In the rows, zero is written as 128.
Each path below is one point turned by a fixed rotation once a step. After each direction that follows a path, write how fast that rotation turns it, in degrees each step (0 if it stays still).
Each turn is a multiple of 5 degrees from 10 to 175, or 0.
Each row of a path follows its step; steps can be skipped.
path 1
step 1: [133 139 121 120 131 132 141 132 130 131 110 127 137 124 129 117 125 134
 134 117 133 122 145 132 125 121 143 133 135 139 134 126 129 119 128 134
 131 126 127 114 125 133 111]
step 2: [119 124 145 119 123 129 127 124 123 132 116 114 132 126 131 127 141 135
 126 143 125 123 119 122 122 137 131 139 128 137 128 120 138 129 137 132
 113 136 137 121 138 130 125]
step 3: [127 139 118 123 121 124 123 119 125 128 119 122 137 122 132 110 139 133
 126 115 120 126 144 136 136 138 138 118 115 134 125 129 136 118 131 121
 125 134 129 134 121 123 136]
step 5: [119 134 120 125 131 126 107 112 121 130 124 135 131 125 133 124 129 125
 127 130 123 122 135 133 138 126 137 139 135 139 119 134 141 127 120 128
 124 120 122 131 146 141 135]
step 6: [124 132 128 123 121 124 138 121 117 132 129 135 137 137 127 115 132 134
 127 133 124 142 128 137 125 124 117 117 117 119 129 126 134 151 126 127
 124 132 132 122 131 146 134]
step 8: [127 131 131 120 123 132 118 130 127 133 124 138 120 129 133 122 138 125
 117 134 124 142 122 130 131 117 134 116 130 129 137 122 126 139 125 141
 119 111 119 107 129 129 123]
step 9: [127 127 120 127 126 126 141 126 109 123 116 127 119 117 103 127 131 129
 128 140 133 127 136 137 135 128 137 130 129 127 132 117 139 128 137 123
 134 120 117 128 130 134 123]
step 11: [131 136 122 133 112 115 129 128 131 128 120 123 116 120 130 131 134 127
 129 127 122 119 127 138 138 123 140 132 125 144 136 139 129 137 135 118
 140 130 118 115 125 121 120]
step 13: [125 133 115 132 119 115 129 123 132 129 136 129 135 114 129 107 121 148
 130 127 125 119 122 125 132 129 137 138 130 126 119 126 124 132 124 116
 124 133 115 123 134 132 124]
step 16: [130 123 124 125 124 133 131 132 127 137 129 132 138 120 129 124 124 129
 135 135 129 136 122 144 113 120 137 130 115 129 131 113 128 123 125 126
 111 122 141 118 141 133 117]
Speeds:
[132 127 133 128 128 132 128 128 128 128 130 128 127 127 127 127 129 126
 130 128 129 133 126 126 121 130 126 124 124 130 125 131 127 129 127 133
 123 127 131 123 129 129 129]
175
[125 127 129 132 126 128 129 128 126 126 128 128 124 131 126 135 130 129
 129 132 125 128 131 128 124 129 130 132 130 125 123 128 129 126 130 128
 128 128 132 128 124 131 126]
145
[126 130 125 130 125 130 130 129 134 126 128 125 130 128 127 125 132 127
 128 124 128 124 129 124 129 129 127 133 127 131 124 130 132 131 129 128
 123 130 131 128 129 125 127]
35
[131 129 127 126 133 127 130 127 128 129 127 126 131 127 125 128 127 132
 130 126 133 128 128 125 130 124 127 127 125 124 123 129 124 127 132 129
 129 126 130 130 128 131 123]
125
[130 127 131 132 129 123 131 132 131 127 127 126 129 121 132 129 127 132
 128 127 126 129 131 129 127 133 131 129 131 129 129 128 123 129 126 126
 126 128 131 129 131 127 126]
25
path 2
step 1: [136 136 122 117 122 136 132 132 135 119 117 145 132 121 125 121 124 131
 134 118 121 124 137 137 125 129 121 107 115 122 119 137 126 129 131 124
 129 119 151 120 135 124 129]
step 4: [132 134 134 131 133 142 117 130 126 119 124 141 124 128 133 122 128 138
 116 126 126 130 138 114 136 106 122 127 123 138 127 117 131 124 141 132
 114 127 137 114 121 117 132]
step 5: [144 137 116 135 119 123 137 129 126 117 134 139 127 121 127 138 135 145
 142 122 125 122 118 116 119 121 134 125 118 144 121 128 127 128 135 130
 114 133 129 126 132 124 132]
step 6: [136 142 134 121 109 134 124 125 125 120 119 119 131 130 125 119 131 129
 136 112 127 127 143 121 133 114 134 127 117 129 118 127 123 118 139 122
 121 116 133 127 131 113 133]
step 7: [126 126 123 135 127 135 126 146 124 126 127 129 129 126 127 127 129 132
 147 113 129 130 132 127 114 124 128 108 113 133 119 139 144 121 131 122
 110 134 132 124 120 124 130]
step 9: [138 124 126 123 144 138 132 129 130 125 139 129 124 120 115 118 118 121
 122 125 121 119 136 129 124 120 127 108 119 136 115 117 129 127 132 113
 112 131 129 118 122 119 132]
step 11: [138 137 119 126 121 132 136 136 144 117 129 128 124 130 111 116 132 126
 142 122 115 122 135 126 120 123 129 114 122 130 116 118 113 139 130 132
 128 128 136 128 140 123 129]
step 13: [131 141 116 137 136 129 132 141 127 118 124 134 116 131 114 131 126 138
 134 124 114 140 132 120 130 138 130 107 120 139 131 136 129 128 129 128
 133 131 144 135 129 124 140]
step 14: [130 132 140 130 131 134 136 132 139 126 130 143 117 128 123 134 127 135
 115 119 123 128 151 128 133 118 135 130 134 138 114 125 129 129 141 115
 125 120 142 121 125 122 134]
step 15: [135 132 124 126 138 128 132 125 129 126 132 135 129 130 128 147 134 131
 130 122 132 125 118 119 138 131 132 107 109 143 116 121 134 137 143 130
 114 129 138 132 127 120 133]
Speeds:
[130 130 131 123 129 129 129 127 131 128 126 128 130 124 126 129 130 129
 130 127 131 123 126 127 134 128 130 132 126 129 126 128 127 130 123 132
 124 128 127 125 130 130 130]
70
[128 129 130 127 129 131 125 129 130 126 130 128 129 124 128 126 125 126
 127 131 131 132 129 123 128 131 125 127 123 126 135 131 133 126 127 130
 126 126 131 130 130 126 128]
120
[131 128 123 128 123 128 127 130 129 125 131 126 129 128 124 127 127 129
 127 131 125 125 130 129 132 129 133 130 127 127 130 129 126 126 131 129
 129 124 131 131 125 135 129]
140
[128 128 129 124 129 129 125 124 131 127 129 130 132 127 128 126 125 123
 131 123 128 126 126 129 127 128 129 125 125 128 128 128 129 128 127 124
 133 129 124 128 122 131 123]
40
[123 130 126 124 130 126 126 127 125 125 125 132 128 131 126 127 126 134
 131 133 127 131 129 126 128 126 129 125 130 125 127 131 129 130 128 131
 125 131 127 126 126 131 124]
125
[129 124 132 128 126 129 125 129 128 130 123 127 125 127 129 127 126 125
 128 129 128 127 130 128 127 128 126 128 128 125 125 123 129 128 131 125
 123 129 133 122 126 134 127]
140
[133 129 125 125 128 131 126 130 126 129 127 125 125 128 123 131 133 124
 127 129 126 129 123 126 128 129 126 122 130 127 127 127 130 129 126 130
 127 132 128 131 126 127 126]
175
path 3
step 2: [131 141 136 133 143 119 132 111 120 113 122 134 147 129 124 144 132 128
 137 137 138 121 142 121 125 127 123 132 129 122 126 141 125 135 131 124
 128 132 122 126 117 125 137]
step 3: [128 131 131 127 130 128 136 139 124 118 128 137 127 148 126 122 114 114
 138 138 110 131 136 123 119 134 138 137 141 128 119 118 126 129 123 135
 137 130 125 134 110 118 126]
step 4: [117 119 122 130 136 141 104 128 131 129 133 136 114 133 125 115 124 131
 141 128 125 138 120 132 121 122 131 133 143 121 122 120 129 122 127 123
 119 132 143 114 129 126 132]
step 7: [134 144 125 132 131 115 148 125 112 116 128 140 132 136 122 140 118 122
 130 143 118 135 123 129 141 130 128 137 133 124 117 135 121 132 124 118
 133 122 128 120 127 127 123]
step 10: [135 122 103 125 132 125 118 112 115 136 124 123 124 115 130 120 128 129
 123 110 135 126 136 123 124 122 133 123 141 123 138 143 117 130 134 138
 136 126 131 124 127 121 126]
step 11: [136 132 137 141 132 108 131 125 102 129 120 136 142 128 122 120 142 133
 129 132 124 139 135 129 119 134 128 126 117 128 128 141 122 131 119 127
 139 129 126 121 128 137 120]
step 12: [137 132 134 121 126 126 136 123 129 121 134 136 118 138 125 135 125 119
 143 150 135 136 130 125 118 136 120 131 139 119 113 129 132 142 118 126
 140 124 132 138 139 133 132]
step 14: [132 114 113 132 132 140 115 135 126 134 126 109 123 131 134 128 127 127
 122 129 120 124 136 121 128 103 127 135 128 131 123 139 125 125 135 137
 132 129 137 118 117 126 141]
step 15: [135 126 122 127 124 118 117 130 125 128 120 132 136 126 123 125 136 135
 134 107 127 121 125 117 120 130 135 133 128 126 133 149 112 140 115 122
 124 120 126 115 115 137 127]
step 16: [128 127 122 135 117 118 132 126 113 125 117 122 125 127 126 129 124 120
 139 146 126 142 125 125 124 146 135 115 136 131 136 130 124 136 111 132
 138 118 130 126 137 132 115]
Speeds:
[131 123 131 130 126 130 130 128 129 128 131 129 133 126 122 126 128 128
 126 129 127 127 130 128 128 129 126 132 130 128 128 131 132 129 130 131
 125 130 132 123 130 131 128]
110
[133 125 130 128 129 128 131 128 121 128 126 128 129 135 125 129 126 126
 129 125 126 126 126 130 125 128 129 128 129 129 130 128 129 128 122 124
 124 128 127 129 130 124 129]
85
[124 129 132 136 125 129 131 130 128 131 129 130 124 126 128 130 123 129
 128 131 128 128 128 128 123 127 128 128 131 123 127 127 129 132 128 126
 126 129 128 130 125 127 125]
80
[126 125 131 129 124 128 125 126 126 132 125 128 127 127 126 124 126 129
 127 127 129 126 127 127 129 131 130 128 127 123 132 132 124 125 128 127
 132 126 125 128 133 131 128]
70
[129 131 128 129 129 128 124 128 127 127 127 127 130 126 124 127 127 126
 126 127 129 127 129 130 131 129 126 125 126 127 125 129 137 132 127 123
 134 126 127 129 129 125 125]
70
[128 126 129 126 125 124 126 127 127 127 131 126 126 123 129 125 131 128
 127 127 125 134 127 128 126 128 126 124 128 126 128 131 128 129 126 130
 123 124 125 127 127 124 128]
70
[129 130 125 126 129 128 129 127 129 129 125 126 129 131 132 128 129 134
 122 131 126 126 132 124 128 132 128 126 129 124 128 131 130 128 125 127
 125 132 127 125 127 130 125]
80
